In the data rows, 128 means zero.
Here are some points, one per row:
[181,129,168,78,152,133,171,73,166,90,164,142,164,96,133,120]
[139,126,120,107,98,61,119,123,110,112,105,141,77,109,123,69]
[100,141,128,122,91,194,136,109,136,117,141,90,76,138,150,96]
[91,206,100,92,222,178,107,168,59,209,59,75,118,239,57,160]
[105,148,48,192,91,172,68,198,135,101,144,95,196,148,141,185]
[92,180,150,159,56,167,89,160,130,71,125,210,122,172,180,172]
[255,129,107,144,101,187,111,151,119,61,107,157,112,62,134,147]
[177,91,149,165,145,120,93,171,97,174,87,119,116,61,107,159]
[113,111,123,138,137,103,103,145,103,131,94,118,99,126,100,143]
[163,127,142,107,156,128,141,113,86,163,78,107,91,83,135,116]
[131,118,94,88,102,192,85,175,124,117,116,159,152,108,130,171]
[125,107,65,190,147,99,69,181,95,112,84,109,160,116,125,190]
[187,101,110,150,122,91,163,104,147,182,166,124,105,74,110,112]
[98,168,144,114,65,166,116,129,129,148,122,213,88,156,189,77]
[187,105,105,142,109,84,144,111,146,191,153,114,98,64,110,89]
[100,148,187,176,162,148,179,80,180,107,186,159,159,139,159,140]
[84,186,77,192,48,170,77,189,133,200,121,81,180,199,183,198]
[93,209,142,123,218,162,134,120,84,70,65,86,68,186,8,135]
[123,90,63,178,121,80,65,185,111,132,99,132,172,119,88,182]
[113,87,93,78,123,73,166,82,147,142,167,121,135,132,101,121]
[130,84,122,91,121,79,104,158,119,117,108,149,107,126,87,142]
[169,93,155,158,131,99,97,159,108,74,89,126,127,77,98,167]
[170,132,84,69,159,136,184,73,183,163,186,160,167,75,128,105]
[219,123,228,191,145,121,182,71,166,188,179,153,181,84,125,134]
[171,114,135,137,114,65,112,138,109,89,117,145,88,91,130,108]
[133,91,175,176,126,76,167,83,152,116,169,126,160,112,86,77]
[233,138,108,138,151,139,105,152,80,68,71,93,112,52,134,150]
[203,48,154,90,133,85,171,86,163,212,164,134,135,62,86,97]
[90,202,174,165,204,159,76,180,25,183,65,10,167,186,48,182]
[99,153,179,182,94,188,66,184,126,148,117,173,199,153,153,188]
[97,183,46,195,181,158,189,69,224,183,183,184,189,184,188,66]
[120,127,83,77,160,126,173,84,180,134,182,158,147,124,131,131]
[224,116,126,144,115,67,142,123,117,190,114,144,80,30,118,63]
[250,105,179,184,132,110,176,68,165,53,176,146,162,55,115,101]
[107,134,195,192,161,145,197,71,169,113,187,148,187,145,144,88]
[255,131,148,101,149,124,101,161,93,47,78,113,106,50,141,154]
[90,190,149,111,40,165,103,134,125,96,127,75,102,165,244,142]
[101,133,126,127,93,184,118,126,129,143,139,102,66,142,150,62]
[93,190,148,145,61,176,99,145,126,76,127,5,103,181,185,147]
[99,161,138,131,86,175,123,126,122,147,127,157,59,158,168,72]
[208,101,114,145,119,75,155,105,145,183,154,107,113,80,105,86]
[103,157,170,188,78,172,81,176,137,97,114,60,163,154,173,182]
[147,116,145,84,146,105,162,89,160,152,173,136,125,101,124,128]
[123,84,157,81,135,111,171,90,158,113,170,135,146,122,91,73]
[120,131,105,152,154,134,179,83,193,136,184,150,150,123,134,66]
[91,183,202,200,187,158,189,62,229,164,184,200,200,169,193,112]
[120,134,208,73,151,132,195,67,176,123,177,161,182,126,137,122]
[112,128,115,141,101,195,153,107,148,122,137,93,92,132,138,128]
[166,110,109,145,120,73,157,93,157,166,159,119,121,89,105,105]
[145,102,135,120,143,115,139,128,88,160,83,112,65,88,105,68]
[124,140,155,145,94,192,103,144,137,143,142,98,108,110,141,138]
[206,71,163,168,136,110,166,90,153,83,168,140,127,77,82,93]
[93,187,114,99,42,165,148,112,132,42,137,74,89,203,200,73]
[99,168,39,63,177,143,204,66,200,88,195,195,187,166,180,130]
[118,132,152,134,100,187,110,143,147,113,133,99,89,119,132,130]
[118,120,70,70,147,130,68,178,82,137,80,93,183,124,121,185]
[118,90,101,169,116,76,156,93,149,135,156,120,122,114,101,123]
[96,168,189,186,66,171,64,181,124,102,129,57,194,145,183,186]
[149,68,107,147,126,91,160,102,149,154,159,114,124,108,82,72]
[106,68,152,171,127,106,90,160,99,135,85,125,136,136,80,160]
[94,175,183,71,79,182,75,186,126,65,136,80,172,172,180,195]
[90,206,78,197,234,157,187,56,206,176,196,255,175,227,48,135]
[107,146,128,125,91,188,127,127,133,155,137,100,62,153,146,93]
[159,94,169,74,120,85,84,166,109,90,104,140,149,97,93,170]
[130,130,146,92,108,60,104,167,123,133,111,151,118,112,137,162]
[102,146,67,66,169,137,53,193,88,103,69,101,199,149,163,191]
[124,78,53,179,126,87,67,183,108,121,102,134,176,121,79,174]
[161,126,198,54,103,196,73,190,125,154,119,158,193,101,127,192]
[128,107,141,99,114,72,155,95,146,152,151,116,117,118,121,74]
[142,104,99,75,144,125,171,79,162,106,178,144,139,111,110,66]
[136,101,98,142,116,89,155,98,154,153,159,127,109,104,110,144]
[99,145,129,127,159,139,117,135,81,164,79,99,77,164,164,117]
[116,105,232,193,137,98,70,189,100,117,91,112,180,125,104,187]
[109,135,176,191,159,128,174,79,179,140,187,159,155,134,149,90]
[92,152,187,81,177,140,179,76,176,84,187,159,183,165,165,90]
[141,86,133,130,113,83,124,136,106,113,99,130,80,107,93,113]
[124,127,129,133,95,192,132,128,134,113,141,84,71,117,145,81]
[108,107,127,132,109,71,124,131,113,127,104,150,58,134,121,136]
[97,164,144,157,86,170,95,164,125,108,116,161,130,157,158,170]
[113,96,95,164,145,109,159,93,170,109,170,142,126,133,105,121]
[189,91,171,85,135,113,170,90,152,0,174,147,149,6,102,93]
[95,164,170,168,174,140,83,161,57,95,63,47,139,171,158,164]
[88,188,65,65,208,150,196,60,255,224,198,176,189,201,208,106]
[92,195,131,105,219,162,123,125,12,58,59,30,63,191,199,119]
[103,147,137,134,171,150,126,128,78,110,63,68,64,150,164,75]
[91,173,140,112,76,167,138,112,127,103,119,179,76,163,188,131]
[93,201,202,184,52,155,62,187,126,53,126,46,168,174,232,194]
[97,177,114,132,68,176,134,115,128,85,122,174,75,159,206,72]
[142,111,95,84,112,79,162,88,131,149,155,96,125,112,108,108]
[117,137,132,126,106,202,129,129,114,123,107,146,72,130,155,99]
[148,132,152,108,158,135,111,143,88,156,78,103,96,91,131,150]
[108,139,155,174,92,182,87,167,119,110,118,172,148,146,161,166]
[89,176,126,128,39,165,136,118,128,162,120,198,70,160,188,74]
[87,170,116,106,67,170,150,106,136,171,130,65,87,178,192,79]
[94,242,162,161,255,164,94,153,71,27,58,78,125,212,67,163]
[113,145,124,104,95,191,122,137,119,136,118,155,78,141,148,59]
[128,131,141,151,99,202,149,106,143,117,151,104,97,114,138,136]
[97,160,89,99,168,152,85,170,53,157,68,98,155,154,170,179]
[110,78,154,183,129,98,87,170,98,125,90,117,150,119,73,160]
[98,153,168,177,166,155,65,183,68,96,66,87,167,164,154,174]
[102,165,126,118,87,167,125,141,120,146,125,177,59,152,163,89]
[103,156,121,143,78,178,144,106,130,99,116,192,92,155,158,76]
[85,190,98,172,207,143,86,171,53,202,70,83,160,225,219,180]
[91,179,93,178,186,153,82,181,0,171,55,47,135,178,200,177]
[102,149,160,165,85,179,93,158,128,103,118,180,134,140,167,158]
[128,109,161,87,139,111,168,93,144,119,166,127,143,128,113,108]
[210,117,116,120,103,55,112,143,110,173,113,146,86,79,132,82]
[94,158,85,184,179,152,57,191,34,157,62,65,169,155,167,203]
[142,118,108,96,112,70,147,111,156,149,146,114,103,111,122,74]
[109,80,60,188,118,76,58,189,100,117,95,124,195,128,99,180]
[179,138,78,184,157,127,185,66,177,87,185,169,177,101,143,76]
[107,125,144,137,143,115,138,124,93,112,90,123,72,131,114,83]
[174,109,120,117,143,106,98,142,96,66,83,106,95,78,99,141]
[169,125,139,122,110,60,124,137,115,56,113,145,62,88,131,66]
[191,107,165,170,143,125,178,75,158,63,177,135,165,64,115,86]
[129,77,103,90,133,104,172,93,167,115,167,137,128,113,77,137]
[149,89,102,92,122,88,162,94,149,91,153,116,127,100,100,108]
[141,85,106,159,122,81,149,101,145,149,160,113,100,105,95,79]
[91,179,155,103,67,165,106,148,127,52,124,172,106,185,193,151]
[90,192,135,115,197,170,132,122,65,85,64,78,74,169,226,152]
[108,30,152,106,128,94,98,148,100,139,98,132,129,127,82,154]
[109,116,166,87,144,124,176,87,170,115,174,147,150,140,118,117]
[130,115,112,148,109,75,162,98,141,112,159,115,117,111,126,105]
[95,198,165,87,53,183,88,175,123,198,128,250,143,207,62,172]
[194,128,124,121,104,62,139,119,122,194,109,172,77,72,116,120]
[151,104,100,93,148,115,168,80,161,95,174,138,156,97,105,114]
[112,145,107,164,162,136,91,166,72,132,75,94,130,128,157,162]
[93,169,176,66,199,155,186,64,234,73,198,183,180,197,186,93]
[94,150,95,193,100,186,73,187,134,87,139,89,166,149,146,184]
[208,120,161,161,151,122,171,89,161,74,178,133,144,71,131,67]
[215,115,153,150,112,80,102,149,111,39,113,144,106,41,101,148]
[115,137,92,158,166,133,162,84,179,116,183,148,141,131,142,58]
[122,45,75,58,127,85,65,192,93,116,102,118,170,125,41,199]
[138,21,94,178,127,93,175,76,150,139,173,127,152,109,57,94]
[109,108,151,149,135,103,169,88,169,129,172,139,140,129,113,112]
[131,51,112,99,130,91,95,158,117,144,99,135,118,114,73,140]
[147,127,85,182,148,123,181,76,163,158,168,138,169,98,129,98]
[102,124,112,107,104,60,113,139,102,118,108,132,87,139,115,87]
[90,206,84,168,195,150,89,168,64,11,59,52,150,255,33,172]
[129,130,195,57,159,130,192,62,172,131,186,147,174,126,145,126]
[114,139,102,93,150,129,81,165,79,127,81,103,129,135,147,182]
[128,111,161,176,113,76,77,172,107,131,107,150,158,121,111,170]
[115,84,153,147,133,116,110,166,94,125,88,112,102,128,95,160]
[229,96,135,134,134,107,135,114,82,240,83,114,70,28,108,134]
[122,115,168,164,149,125,86,168,80,125,86,102,135,124,126,158]
[101,146,136,118,85,183,126,131,138,140,137,76,68,135,139,126]
[129,131,94,82,152,136,86,173,72,116,67,82,129,113,135,173]
[114,102,120,114,113,65,132,126,122,125,113,161,75,139,116,81]
[90,176,151,135,184,153,139,110,40,172,70,70,78,164,173,114]
[107,129,85,81,146,119,181,81,194,145,178,168,156,136,131,68]
[124,69,113,159,124,90,160,106,151,135,165,120,121,115,64,113]
[173,63,155,97,125,93,161,104,150,80,159,120,113,72,65,66]
[103,141,192,64,94,200,68,192,140,130,141,93,199,137,148,190]
[156,114,132,131,150,122,134,112,80,186,81,99,75,85,118,75]
[86,230,77,69,0,154,75,189,135,42,132,33,162,198,54,179]
[152,67,111,152,122,86,102,148,107,147,89,136,104,106,86,149]
[114,105,109,93,109,74,151,99,142,122,144,113,112,132,111,115]
[116,104,143,98,146,112,108,148,91,129,85,107,92,128,112,137]
[101,161,109,169,178,136,97,164,74,135,68,83,122,150,162,154]
[88,172,182,169,178,157,81,179,64,175,74,82,146,174,184,174]
[88,180,69,196,185,158,197,65,192,64,192,177,186,174,190,129]
[159,112,167,94,148,126,178,86,160,96,166,142,156,96,124,121]
[186,55,128,136,126,78,135,118,100,36,101,130,85,78,62,76]
[175,78,133,117,125,79,132,133,104,73,83,118,67,92,91,78]
[110,150,129,118,90,192,134,133,118,141,119,170,66,143,150,117]
[99,154,109,144,105,186,150,108,125,154,130,59,95,159,172,129]
[102,161,127,123,83,167,137,123,124,148,129,174,58,148,155,96]
[107,156,61,64,70,185,71,194,133,145,143,91,189,149,171,190]
[102,82,136,128,134,101,132,132,97,130,92,127,70,130,97,91]
[187,122,116,119,157,125,116,138,100,171,75,110,86,68,136,133]
[163,107,155,92,120,69,105,156,117,163,100,136,116,92,110,156]
[93,195,169,88,187,161,82,171,62,183,60,79,156,181,37,174]
[255,121,72,70,154,129,189,64,183,201,175,149,169,46,127,133]
[82,186,139,139,198,167,114,146,60,54,58,74,79,196,194,135]
[90,160,98,99,78,175,108,156,125,102,122,205,111,155,176,155]
[116,48,143,109,121,86,131,128,100,134,95,130,70,128,64,112]
[101,132,92,160,101,55,93,165,118,132,108,157,130,150,119,165]
[123,89,154,160,120,81,164,90,147,117,154,118,118,120,89,98]
[142,108,104,167,113,71,153,89,138,141,155,110,121,116,122,103]
[103,143,89,85,159,131,183,80,201,122,189,182,166,132,149,140]
[162,124,72,78,155,126,183,86,168,158,187,150,177,88,125,92]
[89,210,55,193,234,167,71,197,41,175,54,56,183,185,51,192]
[144,120,138,112,111,67,114,146,126,106,105,154,88,107,123,142]
[153,132,127,127,111,70,136,130,148,174,146,113,76,86,126,103]
[91,163,140,105,183,141,117,148,53,179,72,92,85,171,172,125]
[131,134,124,116,104,198,135,121,135,134,145,102,91,113,131,118]
[121,99,106,93,141,101,87,160,88,125,84,110,130,127,99,153]
[139,139,113,105,96,187,147,106,140,159,154,94,89,99,134,93]
[107,145,208,180,159,124,184,72,184,147,188,159,180,148,148,135]
There is one direction along which these points spread out most. How far along it is each point below, from 0 to 99? The average is 50, and the first point in the table lies past the average.
[159,133,174,84,156,125,185,80,174,161,185,150,161,95,129,58] 75
[109,126,216,65,144,131,66,191,89,130,80,107,168,135,124,182] 31
[198,111,151,164,112,81,154,96,136,162,148,104,110,43,99,107] 67
[110,140,185,58,152,140,184,75,165,137,182,149,171,128,145,146] 64
[112,109,130,114,116,75,123,149,112,121,102,138,74,131,127,151] 47
[168,63,10,60,133,105,57,197,102,96,89,127,197,87,83,198] 41
[87,220,112,111,243,157,112,135,19,224,55,65,78,217,50,110] 25
[105,150,199,181,83,176,59,195,126,142,143,96,185,141,157,190] 31
[101,157,151,122,178,141,95,150,72,145,60,81,111,150,157,148] 30
[146,92,158,81,133,99,90,167,101,143,78,109,135,113,99,170] 42
[126,135,45,194,167,136,192,60,172,134,190,162,190,124,138,67] 71
[92,153,110,103,75,176,103,155,134,90,138,78,115,156,168,152] 38
[128,112,83,81,153,122,182,81,164,114,174,139,166,115,111,123] 67
[96,170,149,138,77,180,108,149,125,172,131,52,107,164,164,149] 35
[95,152,134,112,86,177,123,139,117,115,119,154,81,143,168,64] 48
[187,101,135,127,109,60,131,126,117,163,108,153,66,90,119,90] 61
[100,186,172,80,208,160,83,183,52,212,61,33,135,185,200,180] 18
[96,217,125,89,52,174,147,105,134,169,129,53,104,196,42,69] 46
[108,139,135,103,93,200,149,111,133,117,145,105,90,132,136,100] 52
[107,146,120,145,93,188,135,106,138,111,135,88,82,146,150,63] 50
[92,169,115,88,61,178,100,157,124,159,120,179,124,161,175,154] 40
[106,142,128,131,93,187,120,132,125,147,119,173,81,145,152,110] 47
[159,92,166,95,129,93,170,92,151,161,163,128,138,92,99,132] 68
[103,142,158,90,155,140,174,72,180,129,184,149,160,133,147,114] 65
[166,86,153,100,116,78,104,150,102,87,108,137,117,89,80,152] 52
[110,88,154,156,124,96,96,165,102,134,96,126,127,142,80,167] 41
[91,159,80,168,162,149,84,186,75,87,62,84,158,165,163,174] 23
[96,152,122,136,85,181,130,112,129,95,115,191,73,165,157,127] 47
[105,152,107,158,164,145,97,148,71,140,69,93,117,141,152,163] 31
[148,99,88,175,140,109,170,90,159,148,169,138,152,107,104,83] 69
[119,95,97,75,119,84,86,175,112,126,105,150,142,130,107,172] 44
[162,86,154,168,141,107,91,162,89,95,91,122,133,95,89,167] 44
[103,161,112,95,174,138,99,150,27,101,64,79,110,153,173,149] 27
[197,79,107,83,137,105,160,75,163,81,179,126,122,85,90,92] 74
[141,125,121,142,157,127,107,147,77,117,83,106,100,107,139,150] 40
[94,155,191,188,173,165,198,68,189,77,189,191,189,165,164,125] 64
[85,200,118,98,31,155,108,152,132,228,131,214,107,201,221,161] 40
[130,76,163,182,131,94,166,87,155,103,168,133,141,102,79,71] 70
[255,124,127,140,109,67,141,114,142,24,149,98,91,17,134,142] 66
[102,161,29,187,84,176,59,196,132,138,127,92,196,145,162,197] 29
[93,176,71,192,68,174,70,189,133,172,129,47,172,187,179,195] 25
[159,77,155,153,143,109,164,88,142,166,171,130,142,85,98,138] 67
[163,81,124,117,138,89,138,119,98,152,94,122,89,103,80,99] 57
[95,222,73,84,29,156,66,174,128,89,130,227,158,171,65,169] 38
[147,95,197,81,136,111,74,178,87,95,76,116,169,97,104,174] 39
[255,42,78,66,134,101,73,196,99,221,93,116,176,51,59,190] 50
[117,134,175,76,159,127,88,172,78,118,81,98,166,125,149,180] 33
[130,93,172,176,131,79,80,182,108,144,101,137,153,106,94,175] 43
[133,115,181,197,142,115,179,67,166,151,175,142,177,115,113,123] 67
[103,141,112,109,97,186,136,119,131,108,140,92,68,146,151,102] 48
[90,173,141,108,66,176,113,139,131,161,134,67,80,177,203,129] 38
[114,122,124,109,144,123,108,145,86,137,71,104,97,139,127,142] 39
[123,112,200,197,138,127,63,197,91,128,86,113,192,117,112,191] 32
[94,166,190,68,77,167,72,178,128,155,129,178,164,162,174,188] 36
[116,113,94,84,136,107,170,81,164,131,170,133,140,126,113,129] 65
[216,122,120,104,105,196,157,111,109,193,104,144,78,58,129,86] 60
[136,40,103,146,129,99,98,156,101,101,96,136,119,105,38,153] 49
[125,105,128,130,112,64,122,144,113,131,101,143,80,120,107,133] 51
[93,177,59,66,210,158,198,61,208,101,200,180,181,161,172,144] 66
[165,99,141,122,136,110,133,140,110,94,94,123,66,98,114,63] 55
[96,176,135,126,61,160,125,136,121,183,126,198,66,172,189,100] 47
[133,114,63,57,112,60,58,192,113,119,114,154,195,118,123,199] 41
[154,98,158,98,125,75,152,92,146,157,154,123,125,104,113,134] 64
[119,136,169,71,161,134,181,77,175,131,184,158,170,124,131,134] 67
[127,114,140,121,102,60,145,127,136,111,147,105,91,117,125,102] 58
[155,131,186,169,161,138,176,83,192,160,185,177,164,95,139,61] 74
[170,92,95,149,133,107,164,98,153,82,163,138,121,77,99,138] 66
[106,144,83,78,159,140,190,75,179,145,189,150,165,134,145,60] 70
[136,116,153,135,99,71,138,113,154,111,144,109,94,106,114,91] 61
[103,144,173,69,169,145,194,65,168,113,196,163,187,142,157,94] 68
[177,8,118,150,133,105,152,103,147,163,165,124,107,87,60,102] 71
[150,73,112,149,136,92,158,98,156,76,172,124,103,91,74,82] 70
[189,109,90,182,143,120,166,77,156,85,177,134,146,77,118,129] 68
[99,174,143,147,197,159,116,148,67,67,69,99,75,174,187,150] 29
[183,56,116,172,123,74,96,165,94,160,97,129,118,98,69,172] 49
[129,135,103,152,100,180,108,159,124,108,109,154,109,118,141,156] 43
[135,119,69,67,111,77,64,190,118,144,102,144,186,108,127,191] 41
[93,189,155,159,66,168,92,161,123,170,124,241,134,184,200,173] 38
[93,172,125,131,177,155,109,146,87,146,55,93,85,160,178,136] 31
[110,60,101,85,124,97,169,83,154,128,158,134,153,130,73,125] 66
[94,191,214,76,202,160,195,61,253,255,197,214,193,222,185,96] 70
[102,146,176,62,169,161,178,69,172,107,192,155,146,138,142,77] 67
[114,126,84,80,151,130,177,79,171,133,175,159,159,108,123,117] 67
[131,48,99,154,124,93,161,103,156,147,161,129,120,104,72,105] 68
[92,165,113,168,55,177,88,164,135,94,140,61,142,163,171,166] 33
[119,135,164,95,102,195,84,154,132,132,122,183,146,140,154,158] 43
[183,114,90,184,114,72,83,160,121,173,107,154,136,78,124,179] 49
[105,96,112,97,112,68,147,105,145,122,159,117,112,125,101,82] 63
[150,96,119,132,135,104,133,121,112,161,88,125,72,95,96,133] 53
[120,74,151,173,126,87,157,84,158,128,160,138,131,125,84,152] 63
[116,95,168,176,123,82,77,184,119,129,96,139,162,130,107,181] 40
[239,92,120,145,138,98,141,113,94,195,89,116,82,37,94,93] 62
[183,131,117,171,100,59,99,157,115,245,111,144,117,68,137,159] 51
[115,122,85,177,143,115,180,78,157,124,177,145,162,137,133,140] 63
[107,150,135,137,97,194,143,119,121,132,115,160,82,141,145,78] 50
[200,125,65,74,146,128,175,72,168,165,184,138,158,67,125,83] 75
[105,142,85,175,86,187,81,178,132,107,129,75,155,132,143,175] 34
[95,156,216,70,86,172,59,191,117,154,117,164,192,156,163,196] 32
[140,92,142,148,117,91,116,146,116,82,99,136,82,99,90,160] 49
[106,145,146,150,156,144,107,147,73,115,70,110,91,144,143,142] 34
[115,106,130,123,142,113,129,123,87,126,83,111,71,128,113,75] 49
[115,80,82,181,128,98,78,180,96,113,100,131,170,131,82,176] 39
[97,160,119,103,79,174,106,146,132,99,126,0,117,162,163,160] 33
[98,162,79,180,74,180,73,182,128,93,119,188,158,156,164,172] 35
[132,117,108,90,110,68,148,102,140,106,153,113,114,111,132,70] 63
[114,83,65,190,125,85,63,194,109,130,99,133,178,115,91,190] 38
[162,107,101,158,118,85,152,105,146,76,162,121,124,81,103,58] 68
[93,222,177,190,0,165,69,184,136,205,131,66,178,187,71,179] 28
[103,148,137,151,96,194,146,109,114,108,119,167,100,152,156,68] 51
[103,149,144,120,90,193,144,117,152,151,145,98,79,148,157,90] 51
[90,171,114,161,184,149,95,163,80,86,70,92,132,167,185,161] 27
[155,104,143,139,110,71,149,104,152,154,154,119,104,97,105,65] 67
[237,123,169,74,146,124,84,187,79,19,83,98,149,0,123,184] 44
[104,147,191,187,99,193,71,183,113,99,108,155,189,142,139,185] 32
[129,104,92,70,135,95,175,85,156,118,172,138,149,121,104,87] 69
[108,137,112,146,103,194,147,107,129,150,142,93,96,152,146,111] 49
[135,81,86,144,121,90,161,105,156,140,162,126,129,109,92,143] 63
[103,113,140,121,110,74,124,121,125,124,113,150,65,147,121,74] 55
[140,119,174,178,152,126,82,173,94,102,73,104,155,107,131,174] 35
[140,91,82,182,123,83,74,181,105,157,103,137,159,108,88,180] 42
[253,129,189,76,99,191,71,186,120,75,114,166,169,52,134,181] 47
[120,70,149,171,124,88,156,99,152,126,169,128,128,126,73,89] 66
[100,150,163,96,172,145,93,168,66,82,70,92,137,152,159,169] 28
[112,86,125,125,134,103,126,135,106,108,86,127,55,142,97,117] 48
[102,156,232,66,172,152,192,73,194,148,194,169,185,153,163,127] 66
[99,161,176,167,173,147,176,87,173,149,184,164,168,148,163,106] 62
[173,36,149,108,128,91,115,148,104,91,91,125,91,82,18,143] 55
[135,131,165,166,147,115,83,170,95,148,84,114,153,104,128,166] 38
[140,61,140,136,125,89,127,140,98,91,97,125,77,103,73,126] 52
[97,168,62,59,166,153,194,65,179,156,186,159,193,162,165,98] 66
[92,206,178,88,20,157,85,167,129,200,127,218,145,249,47,148] 39
[118,63,121,111,126,106,110,142,94,150,92,113,86,138,85,97] 49
[104,154,78,77,173,146,199,71,185,107,192,178,183,153,155,135] 66
[131,67,127,128,130,85,122,133,99,133,87,119,76,113,68,100] 53
[159,106,136,125,113,76,121,130,114,76,102,142,74,88,114,57] 59
[123,94,166,160,138,107,104,161,89,128,90,119,119,114,98,170] 41
[100,149,80,182,171,139,183,70,177,156,187,165,159,154,169,88] 65
[119,119,110,139,114,63,153,116,143,127,147,107,103,127,114,71] 61
[125,137,184,81,157,136,182,77,185,140,182,147,158,122,146,63] 71
[131,125,192,182,154,122,72,195,90,111,80,117,196,117,127,191] 32
[129,85,78,182,137,105,72,182,96,129,97,117,165,118,96,174] 38
[134,69,135,127,134,99,146,120,96,104,81,121,94,115,88,126] 52
[110,141,82,68,160,151,188,65,202,120,190,173,163,135,139,106] 71
[128,93,119,102,125,98,152,102,150,108,165,134,102,127,103,86] 65
[112,53,86,73,128,101,76,183,106,127,102,136,177,133,85,177] 42
[133,114,98,87,137,117,167,91,156,139,184,143,133,109,119,79] 69
[95,164,132,131,70,176,125,119,137,152,133,92,73,157,176,79] 46
[141,133,64,177,158,136,190,76,201,104,188,192,180,104,140,122] 72
[115,147,35,65,166,147,196,65,195,140,192,180,176,135,155,87] 72
[87,187,101,160,60,160,94,158,128,65,130,71,123,180,216,167] 31
[148,62,106,101,126,84,159,104,152,146,168,121,114,106,55,104] 69
[241,134,92,76,105,198,90,173,121,173,119,156,139,73,139,180] 48
[108,112,139,90,111,67,146,105,153,110,149,113,101,140,122,59] 62
[158,72,94,170,123,87,167,92,150,77,162,114,144,93,77,103] 68
[116,61,190,183,125,91,63,192,89,127,93,121,190,130,82,187] 36
[160,85,138,131,133,105,129,121,93,163,87,115,63,103,91,125] 52
[144,126,138,128,106,60,153,121,139,111,151,101,104,100,133,87] 61
[91,193,51,189,217,156,193,68,242,183,198,193,196,169,200,95] 68
[99,162,126,119,85,179,118,136,136,142,135,102,75,149,170,72] 46
[93,169,54,186,184,154,190,56,193,183,182,169,177,177,165,109] 64
[95,147,246,203,165,144,192,60,195,113,188,204,179,143,149,111] 69
[84,164,31,69,173,137,189,62,209,88,197,183,176,181,173,97] 68
[124,110,132,125,140,106,127,146,106,114,84,117,56,120,111,105] 48
[92,158,80,75,181,152,199,66,182,194,198,179,180,183,174,67] 69
[92,177,182,75,197,156,190,78,218,188,196,192,187,212,200,117] 64
[133,121,108,107,118,70,113,141,118,113,112,147,101,120,121,150] 50
[107,145,126,113,89,184,121,124,127,139,123,168,64,139,147,113] 49
[125,124,130,148,104,72,141,106,140,127,149,98,88,129,124,118] 57
[95,171,136,149,81,177,149,113,128,169,117,230,107,170,174,105] 51
